Each path is a new rotation, seen through one point. The rows after it are directions, each followed by how far the rotation turns it, in degrees a step (0 if it stays put).
Each turn is a multiple of 5 degrees from 10 to 175, or 0.
Each row of a path follows its step; steps can be skipped.
path 1
step 0: [-16.8 -10.9   6.4 -25.1  13.3 -21.0  12.4   0.0   0.5  29.9 -12.2  -3.6
   3.8 -16.4  -1.6 -10.9   2.2   5.9  -2.5 -10.5   0.8 -10.1  -2.5  -4.4
   5.8   9.0   4.4  11.0   2.4  -5.8   2.0  -8.8   6.2  10.3   7.2   1.2
  11.6   7.1   5.2   4.7  -7.3   2.6  16.1  25.3  10.9  -1.9  14.6]
step 1: [ 15.4 -17.2  -5.2  10.3  -7.4  -7.2  13.4  18.1   1.5   2.0  15.6  -2.6
  -5.5 -18.2   7.3   5.3   0.4  19.0   2.2  -9.5 -15.5   3.2 -14.1   8.2
   9.9  -3.6  10.6  -6.7 -18.8  -2.9   3.4 -13.1  -3.0 -14.2   0.0  -1.7
  20.1  -8.3   8.4 -13.7  13.0  11.7  -2.8   4.9  20.0  10.3   9.2]
step 2: [-15.9 -12.8   3.8   7.4   4.4 -12.4   2.8  11.8  -8.6  24.3   3.6 -17.4
 -11.2   2.9   3.5  -5.1  19.5   4.2  -1.6  -5.1  -8.4   4.2   1.1 -17.5
  -2.3  -6.4   5.1  14.5  14.4   1.4  13.0   5.2  14.7 -15.5  26.1  -2.8
  -1.5   3.9  19.0   4.6   4.8  16.5   6.1  14.1  -4.7  -1.5  -7.8]
step 3: [-11.6  -3.8   7.8   9.8  -0.6  -7.0   0.3   4.2   4.9  -4.2   8.9  -4.1
   4.1   6.3  -5.0   8.6   5.4   7.2   8.1   7.0   2.5   7.9   1.4  10.0
  14.1 -26.0  20.5  -8.7 -17.5   1.8  23.9 -37.8   6.8  -2.8  -6.6  -9.5
  12.3   2.1  17.8  -5.6  -1.0  -1.1  18.7  -4.8   3.7  -3.9  -4.0]
step 4: [  6.1 -16.9  -3.1 -10.4   5.6   2.4  -7.9 -11.3 -17.5  14.2   7.9  -8.3
   9.3 -14.2 -14.3  -6.3  12.8   9.0 -12.6   3.7 -14.1  -6.4   6.1  -7.5
   8.8  -7.4   3.3  23.7   4.9   9.3  -1.5   6.2  22.7  13.4 -10.8  -0.5
  12.8   3.7  29.9   3.6 -13.8   1.3   7.5   7.6   3.9  -6.6  -3.3]
step 5: [  1.0 -11.7  -2.6  -7.4  -1.1 -21.0   9.9  10.6  -6.9   9.4 -14.6  13.1
   2.5  -6.8  -0.6  -9.4 -18.4  16.3  -2.2   1.3   3.1  14.6   3.3  -6.1
  -5.8 -18.7  19.1   7.2 -25.9  13.1   6.0 -17.8   5.4   7.7   1.1   7.8
  -3.5   5.7   0.9 -16.9  12.1   6.2   2.2  -8.1  24.0  -6.9  -2.0]
step 6: [ 21.5  -4.1  -2.2 -21.4  -4.1 -14.8  19.8  12.5   2.4  24.0  19.2   3.5
   2.4 -14.3  -3.0   2.4  13.3   5.0  15.7   7.1   5.1   2.6  -7.4  -9.3
   0.8   4.5 -11.1   7.1   1.5  -2.9   9.2   1.3  21.2   6.0  11.6   0.9
  16.2   2.4  15.8   4.6   7.9   5.5   4.2  12.9 -10.7 -12.4  11.9]
step 7: [  3.6  -4.2  -7.9  -4.2  -1.6 -18.4   3.8  -1.3  -5.8   2.1 -17.3  -3.2
   4.0   3.4   7.7  -3.4  -1.3   3.4  -0.1  -0.8 -11.1   5.7  -9.6  -0.1
  17.3 -13.3  -0.1 -19.2 -19.1  13.6  24.8  -1.4  -4.7 -25.8  12.2  -8.5
   4.0   0.3  18.8   7.0   0.4  15.7  12.3   5.8  24.3   3.3   9.3]
step 8: [ -0.6  -6.4  22.7  -1.4 -13.1  -8.1   2.4  10.4   6.3   8.1  10.3 -26.1
   9.5  -3.5  -2.7   4.7   7.1  10.1  -4.5   8.8   1.1  10.9   1.1 -15.1
   9.5  -9.7  -1.0   9.4 -10.0 -14.7 -21.1  -4.9  22.4 -16.5  -3.3  -3.2
   7.3   7.7  25.2  15.8   4.1   6.9  -2.0  14.5  -2.8  -7.7 -10.3]
step 9: [-19.0  -3.9  -1.5   3.6  -3.4  -4.6  -2.8  -5.7 -11.1   5.0 -14.8  -2.1
  -5.4  -7.6  -1.5  -1.4  12.9  -1.9  23.1  -2.0  -9.4  14.9  -0.1  22.3
  17.5 -13.4  20.8   4.7 -17.4  22.8   3.1  -3.7  13.0   0.9  -7.6  -3.4
  -7.7   6.7  11.9 -14.3   6.3   2.2   7.9  20.9   8.7 -17.2   2.4]
step 10: [ -4.5  -9.4  19.7  -5.5  -7.1  -8.4  32.4  -0.7  -9.7  24.1  19.8  -9.1
  -4.0  -5.6 -17.4  -9.4   3.6   8.0   3.1   0.2   8.3 -10.5  -4.7  -4.3
  -2.8  -9.9   4.5   3.2 -12.1   2.3  -4.7   4.2  10.1  10.4 -13.4  11.6
  11.8   9.8  19.2   9.0 -11.9 -11.2   3.7  -2.5  15.3  12.7   3.3]
Speeds:
[-3.7  4.2 -2.2 -1.8 -6.8  0.2  1.0  6.3  4.7 -2.9  2.6  0.1  0.6 -3.9
 -0.2 -2.6 -1.1 -0.4  6.7 -4.5 -1.2 -1.8  4.4 -7.8  1.8 -3.5 -3.3  0.5
 -2.2 -6.9 -1.1 -5.1 -1.0  3.5 -0.6 -1.1  0.2 -2.1 -2.1  1.9 -4.8 -1.0
  2.2 -1.9  4.0 -1.5 -3.7] | 145
[ 3.8  1.7 -0.9 -1.5 -0.2 -0.4  2.4  0.7  9.9  0.2 -3.2 -3.8 -0.1  1.0
  3.0 -0.4  0.5  3.1 -0.4 -5.5 -5.3  0.6 -1.0  1.0  3.8  3.5 -2.7 -1.6
  1.4 -4.4  1.8 -0.7 -2.8 -6.7  3.2 -1.7 -0.6  1.9 -0.1  3.1  8.9  3.9
 -0.8  7.2 -0.6  4.1 -0.7] | 60
[ 0.8  6.5 -1.0 -0.2  0.9  0.7 -3.3 -3.2 -2.0  1.6 -0.6 -8.3 -5.6 -0.3
 -2.6 -4.1 -0.3  1.5 -0.2  7.1  0.3  1.8  6.5  3.0  1.4  1.8 -3.9  0.8
  0.5  0.4 -0.3 -5.3 -0.5  3.8 -7.8 -2.1 -1.1  6.6  0.3 -3.3  0.3  4.2
  0.3  2.0  2.3  2.9 -3.5] | 70
[-3.3 -4.1 -1.3  4.4 -3.0  8.5  2.0 -1.8  2.0  3.3  0.8 -8.2 -2.5  2.9
 -1.3  1.3  2.8  2.4 -3.2 -7.0  0.2 -0.7  4.0  2.0 -1.2 -4.7  2.6  0.5
  2.6 -1.2  4.4 -1.3  0.8  2.9  2.6  6.3  3.9 -1.8 -3.2 -6.6 -1.1 -0.4
  1.0 -0.8 -1.4  2.6  2.0] | 40
[-3.1 -2.6 -4.7  2.6  0.4 -0.1 -5.5 -4.4 -5.0 -1.9  5.1 -6.0  4.7  4.3
 -1.8  2.6 -4.7 -0.4  5.7  2.6  2.1 -3.1 -1.8 -1.7  3.3 -7.7 -0.7  0.0
  1.9 -2.3 -2.1 -1.3 -0.4 -7.3  3.2 -4.2  0.0  1.9 -2.8  2.4  2.7  2.9
  1.8  0.2 -3.6 -0.7 -0.2] | 70
[ 4.6  0.3  5.7 -2.4  3.2 -1.8  2.6 -6.8  1.5 -1.9 -1.8 -0.5  2.0 -0.8
 -4.0 -1.5  3.2 -2.7  6.6 -1.0  1.2 -5.9 -0.6  6.5 -1.1 -1.1 -0.8  2.9
  1.8 -3.3  8.6 -1.9 -2.6 -3.7 -1.0 -1.1  4.7  0.5 -1.3  2.3 -7.8 -1.2
 -1.2 -0.1  3.5 -0.8  1.7] | 110
[-3.3 -1.4  3.9 -2.2  1.0 -1.4  1.0  4.1 -1.5 -2.1  0.3 -0.2  0.9 -0.8
  2.3 -2.0 -1.1  4.2 -0.6  5.9  0.9 -3.5  0.2  2.2  2.2 -5.0  0.6  1.0
 -4.8 -3.1  7.0  8.8  6.5  3.7 -0.2 -1.7  4.4 -4.1 -1.0 -1.5  3.8  3.1
  3.5  6.3  2.3  1.9 -4.3] | 0
